Small tables with named rows and columns. After each table, cells are looked up by row and column.

fugifu
fields: som, tezul, muket, dopar, nes, nov, bafabo, pud, fefi, sov
zivi: [134, 111, 114, 113, 121, 117, 96, 101, 126, 110]
vig: [97, 122, 111, 107, 144, 116, 150, 103, 126, 152]
logu: [78, 110, 109, 125, 106, 124, 157, 147, 97, 98]
pirepo: [131, 96, 117, 97, 91, 130, 139, 77, 60, 127]
falav: [112, 106, 119, 114, 95, 120, 131, 81, 137, 84]
bik: [106, 114, 104, 103, 125, 124, 115, 108, 116, 125]
daviba: [111, 119, 118, 124, 118, 108, 103, 124, 103, 123]
lere: [111, 111, 112, 143, 117, 125, 107, 113, 118, 89]
nubuvu: [114, 108, 115, 115, 105, 123, 123, 95, 125, 100]
kolat: [101, 110, 110, 111, 79, 134, 146, 149, 96, 108]
rut: [114, 110, 117, 119, 110, 116, 110, 102, 105, 105]
raso: [109, 109, 106, 104, 120, 115, 110, 118, 119, 114]
fep: [147, 110, 110, 133, 128, 115, 77, 80, 146, 123]
ronat: [126, 116, 110, 194, 100, 118, 97, 129, 121, 57]

What is the dopar of zivi in fugifu? 113
What is the pud of fep in fugifu? 80
What is the nov of daviba in fugifu? 108
What is the som of falav in fugifu? 112
What is the nov of fep in fugifu? 115
What is the tezul of nubuvu in fugifu? 108
What is the pud of ronat in fugifu? 129
Which row has the largest sov? vig

bik:
columns: luv, sev, sig, lol
deken: [63.23, 63.21, 70.28, 36.55]
kog: [63.72, 96.55, 78.91, 52.80]
niz: [68.55, 44.11, 46.33, 75.22]
luf: [54.23, 62.83, 13.10, 72.85]

sev of deken: 63.21
lol of deken: 36.55
sev of luf: 62.83
lol of niz: 75.22
sev of niz: 44.11
sig of niz: 46.33
luv of niz: 68.55
sig of deken: 70.28
lol of luf: 72.85
sev of kog: 96.55
luv of kog: 63.72
lol of kog: 52.80
luv of deken: 63.23
luv of luf: 54.23
sig of kog: 78.91
sig of luf: 13.10

puge =
          voke  bofonaz  loralin  nugil    ser
nopaga   74857    41308    37613  68017  60340
dur      67002    77449    37613  40346  53561
zamaz    58116    63052    37613  74998  68122
renive   59551    22059    37613  63764  42085
nole     65153    78300    37613  59386  42971
vogu     26580    74144    37613  54820  47983
geve     38269    38763    37613  59525  21123
nim      52550    21724    37613  61714  35188
penavuf  57331    44997    37613  74156  71502
nam      65134    78209    37613  58683  41300

bofonaz of nole: 78300
nugil of nam: 58683
loralin of nole: 37613
ser of penavuf: 71502
nugil of dur: 40346
bofonaz of zamaz: 63052
nugil of geve: 59525
loralin of geve: 37613
nugil of nopaga: 68017
voke of zamaz: 58116
voke of nim: 52550
nugil of zamaz: 74998
Which row has the largest voke? nopaga

filipum
          ged   rugu    ket  nenavak    fud  rarimel  degak   supa
lofes   30.21  32.96  50.76    42.53  59.45    60.15  57.22  57.85
rudobe  74.19  43.84  65.85    50.18  58.32    60.89  58.59  61.23
posig   40.63  20.18  56.18    35.48  60.59    59.60  56.75  59.26
tet     50.49  25.17  59.20    38.53  60.09    59.40  57.10  59.50
fom     66.88  57.21  62.07    57.20  57.11    61.83  59.33  60.19
barefe  47.01  20.54  58.85    35.68  60.63    63.60  58.06  60.36
zireru  82.65  66.43  65.97    63.22  55.97    50.56  56.75  58.90
tozum   41.26  24.52  55.56    37.66  60.12    57.10  56.31  57.97
zuselu  55.89  66.64  56.73    62.75  56.30    62.93  59.66  59.61
giz     41.18  29.25  55.29    40.53  59.36    47.93  53.70  57.74
rik     66.53  57.23  60.80    57.87  56.92    54.90  57.16  59.15
lemule  46.38  88.66  50.33    75.88  54.14    61.27  59.52  59.08

rudobe, degak => 58.59
rudobe, supa => 61.23
rik, ket => 60.80
rudobe, ket => 65.85
lofes, fud => 59.45
lofes, supa => 57.85
tet, supa => 59.50
zuselu, ket => 56.73
giz, nenavak => 40.53
posig, degak => 56.75
lofes, rarimel => 60.15
zuselu, nenavak => 62.75
lofes, degak => 57.22
zuselu, supa => 59.61
fom, rugu => 57.21
fom, nenavak => 57.20
zuselu, degak => 59.66
lemule, ged => 46.38

Table guvisu
         virunam  pak
roguta        50   12
tebepun       45   41
gatidas       53   49
rigapot       55   69
budo          51   51
zipuvu        39   46
pev           32   36
dor           53   79
rikoren       53    8
livi          53   71
sol           47   54

virunam of tebepun is 45
virunam of livi is 53
pak of rikoren is 8
virunam of budo is 51
pak of rigapot is 69
pak of sol is 54
pak of gatidas is 49
virunam of roguta is 50
virunam of pev is 32
pak of roguta is 12
virunam of dor is 53
virunam of rigapot is 55
virunam of sol is 47
virunam of gatidas is 53
pak of pev is 36
Row with the largest virunam: rigapot

sabelo:
|  | veduvir | dira | pivate | rubavep | vuguk | gozali | pid | sep | gulab | zut |
|---|---|---|---|---|---|---|---|---|---|---|
| beme | 70 | 195 | 79 | 132 | 73 | 154 | 186 | 196 | 88 | 188 |
| dupop | 77 | 148 | 195 | 103 | 168 | 179 | 87 | 203 | 166 | 150 |
| pepag | 194 | 164 | 166 | 137 | 60 | 71 | 100 | 115 | 194 | 71 |
| vegu | 106 | 177 | 144 | 62 | 76 | 45 | 140 | 111 | 191 | 64 |
| moro | 56 | 111 | 113 | 190 | 187 | 54 | 205 | 113 | 46 | 166 |
| fifarab | 180 | 68 | 159 | 167 | 138 | 158 | 70 | 63 | 134 | 148 |

sep of moro = 113
zut of beme = 188
vuguk of beme = 73
vuguk of moro = 187
veduvir of dupop = 77
vuguk of dupop = 168
pid of vegu = 140
pid of moro = 205
Row with the largest dira: beme

